The rows below fall into families. The same turns and mirrors carry the whole set onto itself and the rows of a family onto each other. For each named row, which other rows are in its family? Write them in the order they are listed.
These 20 rows form 4 families of 5 rows each.
F: [ -6 -34 -33  12  15  21 -12  -6   4  -1 -16   8  -8]
H: [ 10  -9  -9  47   1 -12   1 -20 -33 -14   6   7 -21]
X: [-18 -11 -25  12  12  -5 -23 -19 -30  13 -20 -16   1]
R: [-17 -12  -3  -7   1 -10 -22  -7 -35  14 -14  -5 -23]
D: [-12   4 -18  -2  23  14  -2 -10  -1  17 -16  23  -4]
K: [ -1 -10 -23  19  12  22  -2  -6  20  11  12   8 -17]
E: [  1 -17  -8  14  -5 -12  10 -46 -28  -3   2   7 -32]
U: [  0   4  10  13  24  -1 -15  -9  -2  27   0  21 -12]
W: [ 12 -44 -16  15  -1   6 -13 -17 -25  -8  -9   4 -29]
S: [-25   5  -1  25  21 -11  -2   0   4   5   1  25  -9]
T: [ 15 -36 -13  35  19   5 -25 -13  -8   6   5  -4 -14]
Y: [-13   5  -3   7  22 -17   5 -42 -20  16  -7  16  -9]
Q: [  7 -24 -25  36  15   6  -5   5 -21 -17  12   0 -21]
M: [ -7   1 -20   1 -19  13 -11  -6 -27   7 -20  -1 -22]
J: [-31 -19 -27  15 -11  -9 -13 -28 -10   4 -14 -15 -12]
B: [-13 -14 -17  22  26   7  -7  18   0  -4   9  11 -15]
Z: [ -5  -2  -3  34   8 -15  -1 -46   1  14  11   6 -13]
P: [-24   3 -33  -2  -7   4   4 -20 -17   6   1 -14 -22]
A: [-10  12   4  39   2 -20   4 -21 -17   0  -1  22 -16]
V: [ 24 -11   0  26  -9   4  -3 -23 -20   4  11   9 -36]

The rest of the family of U: K, T, Z, V
The rest of the family of W: F, D, E, Y

The rows below fall into families. The same turns and mirrors carry the whole set onto itself and the rows of a family onto each other. For each named row, which other rows are in its family? Write them in the order they are listed.
These 32 rows form 4 families of 8 rows each.
Tanod: [-10  -9   1  16 -11 -13   4 -27  -1   1 -13]
zotod: [ 11   1 -22  -7  -1 -24   4   4  25 -18  19]
seper: [-14 -20 -11  -2  -6  18 -21   2  32   0  -2]
sot: [-19 -16 -15   6 -10  17 -16   8  35  -3  -2]
nof: [ -1  22   1  21   1 -12 -20  19  28  12   1]
Fum: [  9  -6   7  15 -22   2 -30   3  43  11   5]
zupok: [  6 -11   6  -4  -9 -35 -16 -17  13 -20  11]
simor: [-18 -21 -10  -3 -13  19 -13   6  31  -4   1]
rivo: [  7  -4   3  20  -6 -14   0 -24  -3  -5 -10]
rus: [  8  -4 -21 -10  -6 -20  17  11  24 -11  11]
Tur: [  1   1 -12  19 -31 -17  23   6  20   7   8]
nom: [-37  -9   0   8 -12 -20 -20  22  12   0   2]
bikik: [ 17   2 -18  -6  -8 -22   4  10  28 -13  21]
tego: [  6  -8  10  17 -19  -2 -32  -2  35  21   4]
Sudup: [-37  -7  -5   3 -11 -15 -15  25  12  -6   5]
ris: [-35  -6  -6   7 -14 -16 -21  26  22  -8   5]
Zev: [ 21   0 -22   3  -6 -20   4   3  24 -15  22]
Palo: [ -4  -5 -15   2 -33 -20  24   6  22   1   7]
Lopi: [ -3  -6  -5  21 -10 -12   7 -28   1   5  -8]
Suze: [ 12  -1  10  15 -18   2 -29  -3  38  15   2]
lumo: [  3 -13   6  -8  -6 -28 -18 -20  10 -21   4]
Fotu: [  6  11   7  15 -22  -4 -26   8  43  12   5]
kavim: [  3  -1 -13  24 -32 -22  18   1  16   3  14]
Dudeb: [ -5   9   1  18   7 -20 -32  13  15  19   4]
tuzok: [ -8  16  -5  22   3 -19 -26  19  14  15   1]
nete: [ -4  18   5  20   2 -24 -27  14  15  15   1]
demu: [ -5  -6 -11  19 -34 -18  24  -2  22   3   7]
Pokiv: [  0 -17   2  -8 -10 -32 -12 -23  17 -18   4]
pid: [ 11  -5   9   3 -17 -29 -17 -21   4 -17   3]
betok: [-12 -10  -6  13  -6 -20   8 -26   3   1 -13]
Bobal: [-22 -21  -2  -3  -1  17 -19   5  18   0   2]
sudom: [-37 -13   4  -1 -14  -7 -22  14   9   0   7]

The rest of the family of pid: nof, rivo, rus, Palo, Fotu, Bobal, sudom
The rest of the family of Suze: Tanod, simor, Tur, bikik, Sudup, lumo, nete
The rest of the family of kavim: sot, tego, ris, Zev, Dudeb, Pokiv, betok

The rows below fall into families. The same turns and mirrors carry the whole set onto itself and the rows of a family onto each other. For each named row, which other rows are in its family? Write them in the order they are listed.
These 40 rows form 5 families of 8 rows each.
Degi: [  5  11   1  30   2  -8 -15  -1]
zez: [ 21  14 -21   4 -16  25  -1   0]
vose: [ 11  -1 -26  38 -15  27  -8   3]
mon: [  9  11  -9   1 -17  26 -18  -3]
seku: [ 18  10   7  -1 -24  13  10  -6]
lani: [  7   6  17  24  -1   1 -12   7]
Bemaf: [ -6 -11   7   3   8  -6   7 -10]
fekog: [ 14 -36  -1  16 -13  -8   6  -8]
dol: [ 16   1  18   3 -20   6  -2 -13]
vesa: [ -2 -28 -11  27 -37  13   7   1]
nosad: [ 12 -18   8  20 -17 -20   8   0]
gidu: [  3  10  -3  16  -5  18 -27   3]
bim: [  6  10   2  11   8  10   7 -21]
sola: [  4 -11  14  21   5  11  22  -3]
zov: [ 10 -12   6  -2  -2 -10   9  15]
gef: [  5 -31 -26  15 -11   7   0 -21]
Lapu: [  4  10 -12  12 -16  10 -30   2]
gofez: [ -9 -23   8  23  -3  11  17  12]
fave: [ 22  -4 -32   9 -12  21 -14   4]
zosu: [ 17   0 -32  29 -21  21 -12  -4]
Dov: [  3 -16  12   1   6   0  14  -4]
veros: [ -7 -18 -19  21 -15  15  10  27]
veg: [15 13 -7  0 -4 -9 -4 14]
duv: [ -2  15  -4  -2   0   2   2 -16]
rumo: [ 11   6  -3  -1 -27  16 -20  -5]
lomis: [  6  -4 -24  25 -39  19  -4  -8]
Kab: [-17   5 -26  14 -23  16 -12  -2]
tedo: [  9 -21 -14  23  -9   0  28  14]
Lege: [ -1   6 -26  27 -31  24  -4  -2]
lur: [  1 -15 -33  14 -19  16  16  17]
pebo: [ 11 -28 -11  24  -4  -6  23  -7]
Mugef: [ -5  17 -23  21 -16   1 -18  -5]
Gunaf: [ -2 -24 -16  25  -6  -6  22 -14]
gor: [ -3 -21  -6  26 -10  -2  29   7]
Tafi: [  2 -17   9   6  -2 -16   6   8]
Buge: [-15 -21 -15  14 -34  18   6  -6]
Sig: [ -3 -20 -38  22  -7   6   2 -12]
duk: [  9 -28 -15  39  -6  22   0   0]
riz: [ 17 -26 -24  29  -1  16  -9  10]
lisit: [ 14   9   0   9 -20 -16   0  15]

The rest of the family of zov: vose, Bemaf, gidu, rumo, lomis, tedo, Gunaf
The rest of the family of Kab: zez, fekog, nosad, sola, gofez, fave, Mugef
The rest of the family of bim: Degi, seku, gef, veros, Buge, riz, lisit

